In the rows, zero is written as 128.
The rows of M fall into 4 groups, and each row is roughly a mix of its group's hidden directions; some rows fit no group.
M (131 x 10):
[[128  62  78 132 118 143 123 155 125 134]
 [120 144 158 176  68 132 153 124 125 115]
 [126 159  92 154 154 147  97 132 145 180]
 [ 95 141 166 109 171 142  87 157 136 143]
 [116  85 125 137 145 129  97  77  83 135]
 [116 166 160 170 169 143 162 132 148 121]
 [108  94 132 112 183 163 116 108 131  92]
 [148 142 154 142  73 112  99 155 156 157]
 [115 147 155 182 155 146 131 123  79 111]
 [156 130 118 143 138 142 161  91  70 102]
 [104 145  87 120 168 155  85 133 160 127]
 [111 161  98 186 127 131 148 155 103 104]
 [162 118 104  88 186 136 102 121 114 115]
 [139 163 130 124 143  60 160 104 127 113]
 [143 128  99 110 192 135  84 126 133 150]
 [129 171 140 140 126  88 186 124 149 110]
 [158 132 116 175 120 140 167  85 161 129]
 [140 138 119 140 114 109 205 142 152 142]
 [106 146  85 116  93 119 146 164  82 116]
 [ 92 165 180 138 158 156 102 126 124 141]
 [174 145 146 182  98 133 135 111  98 115]
 [188 164 137 144 131 104  92 131  99 125]
 [118 136  67 103 164 167 113 129 148 128]
 [130 107 131 162 140 145 102  61 101 122]
 [123 124 101  50 111 138 134 119 148 142]
 [122  83  96 104 190 112 124 115 128 129]
 [121 175 154 115 112 171 125  95 145 164]
 [120 175 126 149  90 109  90 100 141  96]
 [151 142 156 146 101 119 157 134  99 188]
 [ 91 109 134 161  99 155 118 126 145  73]
 [102 103 106 144 166 150 121  89 130 177]
 [180 104 112 169 129 168 146 113 119 107]
 [ 96 160 165 190 117 121 113 125 144 126]
 [194 124 105 120 112  84 109 110 120 137]
 [ 82 121 158  92 159 175 126 131 136 144]
 [146 120 103  75 112 125  82 132 138 168]
 [161  82 113 112 101 177 132 137  98 118]
 [105  80 179 150 123  86 136 116 136 128]
 [125 170 124 149 113  93 109  99  95  84]
 [ 84 123 131 159 140 129 128 104  67 154]
 [132 173 114 172 103 127 121 140 136 182]
 [134 161  76 162  91 151 152 131 135 149]
 [105 130 141 141 100  69 118 123 165 165]
 [ 80 132 129 163 110  94 122 106 154  87]
 [165 107  80 125 170  98 102 115 130 112]
 [124 164 164 123 156 151  95 144 134  77]
 [105 147 144 144 129  62  85 146 122 131]
 [121  82 120 166 173 124  94 107 118 149]
 [124  91 157 154 148  94 110 146 141 179]
 [166 155 105  95  94 148 131  78 132 121]
 [135 128 165 110 119 199 101 120 113 139]
 [145  86 122  88 169 138 149 171 123 140]
 [123 126  95 163 133 154 152  78 144 168]
 [126 177 151 146 140 148 158 101 100  85]
 [168 172 165 101 158 141 110 123  99 128]
 [147 124 151 113  97 138 115  81  92  83]
 [ 94 116  92 174 131 153 138 115 161 163]
 [114 123 119 110 110  97 145  94 138 195]
 [169 116 136  91 165 129 108 118 101  82]
 [105 107 158 136 158 102  94 149  76 116]
 [170 100 123 128 114 100  91 146 129  76]
 [128 172 145  79  82 140 128 154 145 127]
 [139 140 121 142  78 145 186 129 107 158]
 [174 177 152 104 140 106 164 119 109 132]
 [134 192 131  96 102 130 109  86 126 126]
 [123  86  98 129  95 138  86 133 154 167]
 [166 128 120 113 122 116 179 141 185 122]
 [114 196 131 149 122 165 128 151 153 119]
 [150 151 155  89  93 137 166 145  88 133]
 [156 151 135 166 151 132 117 138 101  68]
 [113  66  83 143 133 146 116 160 136 118]
 [150 143 147 145 120 173  96 166 110  87]
 [122 144 158 126 140 126 108 118 100 201]
 [100  89 113 123 127 167 188 114 127 123]
 [118 120 170 126  90 149 183 126 106 151]
 [157 162 174 165 129 151  95 119 104 117]
 [117 154 168 139  86 136  98  90 116  93]
 [ 95 112 168 149 159 177 108 105 138 117]
 [ 89 137 128 176 115 142 120 173 166 112]
 [144 127  85 161 105 109 186 141 143 138]
 [166 147 149 132 105 148 147 131 103  66]
 [124 102 159  75 156  82 117 143 121 142]
 [121 116 110 170  88 144  98 179 131 108]
 [193 143 112 137 125 112 119 143 149 174]
 [140 171 160 144  83 153 166 149 139 133]
 [175 150 130 185  98 116 133 119 104 143]
 [ 95 114 112  91 155 130  81 159  94 122]
 [155 152 156 106 177 117 130 175 132 102]
 [ 77 111 139 144 102 168  97 125 153 155]
 [146 162  85 131  79 158 108 125 140  99]
 [138 147 147  96 138  57 119 147 142 149]
 [121  88 109 119 109  98 187 117 160 128]
 [144 128 135 146 156  65 121 156 100  96]
 [144 122 132 126  97 182 170 160 135 159]
 [128  91 126 168 159  88 123 147  89 104]
 [ 80  82 145 142 166 127 111 112 159 138]
 [168 155 154 110 116 159 186 135 120 132]
 [135  67 148 127 119  97 172 108 115 116]
 [ 94  87 124 114 168  99 124 156  95 154]
 [141 104 103 103 136 181 107 122  84 154]
 [158 133 117 127 188 138 115 177 117 103]
 [120 140 165 131 141 117  78 173 110  94]
 [190 165 101 146 107 112 118 130 104 109]
 [112 169 141 124 119 151  73 153 108  94]
 [111  89 138 152 138 109 140  94 103 183]
 [127 177 152 162 133 151 148  97 105  91]
 [139 122  98 160  74  89 163 127 133 117]
 [153  97  97 132  68 138 153 150 115 148]
 [106 171 136 148 130 161 120 123 118  66]
 [151 144 123 116 122 115 176  74  89 125]
 [122 112  85 136 129 147 141 101 158 188]
 [127 100 104 119  88 120 176  95 166 130]
 [130 161 167 137 137  96  66 145 132 124]
 [130 146 137 193 103 115 131  83 108 124]
 [117 100 108  88 172  91  95 135 148 112]
 [144 164 118 108  83 143 143 116 110  74]
 [110 111 161  85 122  88 139 165 103 152]
 [160 140 122  83 144 159 154 176 133 150]
 [158 109 114  81 170 124 167 108 114 150]
 [153 149 121 157 114  99 117 157 111  67]
 [130 151 126 128 152 133 150 130  96  55]
 [170 111 168 117 188 150 121 135 130 137]
 [171 138 122 114 110 120 158 151 189 112]
 [170 118 149 147  96 134 111  67 140 119]
 [138 136 162 177 133 110 185 112 146 130]
 [174 112 136 100 116 182 155 134  99 118]
 [144 159 138 139 132  82  93 110  77 142]
 [110 164 159 146  90 132 178 114 152 112]
 [164 137 127 101 105 105 129 133 108  62]
 [ 88  92 113 152  82 127  86 111 133 121]
 [146 145 126  95 149 115  66 170 122 121]]

One row of each group comes first, with its name. Which group is each row after those in?
[125 129 124 145  88 149 110  65  96 145]	S
[119 104 127 127 153 141 201 134 124  95]	Z
[ 75 112 135 156  97 127 103  98 147  94]	C
[132 160 136 151  87 154 128 124 126  65]	Y

[142 116 112 191 149 132 121 104 131 175]	Y
[ 95 115 106 124 174  87 105 119 148 165]	C
[163  87 119 123 163 177 129 163 117 131]	Z
[123 150 161 122 133  65 125 148 162 154]	Z
[130 105 147 111  95 194 110 115 114 155]	C
[107 120 153 105  95 113 139 134 133  59]	Y
[138 116 115 122 125  46 108 145 125 119]	Z
[160  85 137 138 118 101  66 139 139 125]	S
[130 111 172 120 130  88 125 146  80  90]	S
[ 97 153 146 163 141 159 135 143 136  70]	Z
[107 123 145  94 140  86 145 165 175 146]	Z
[147 132 107 138  89 145 140 109 180  84]	Z
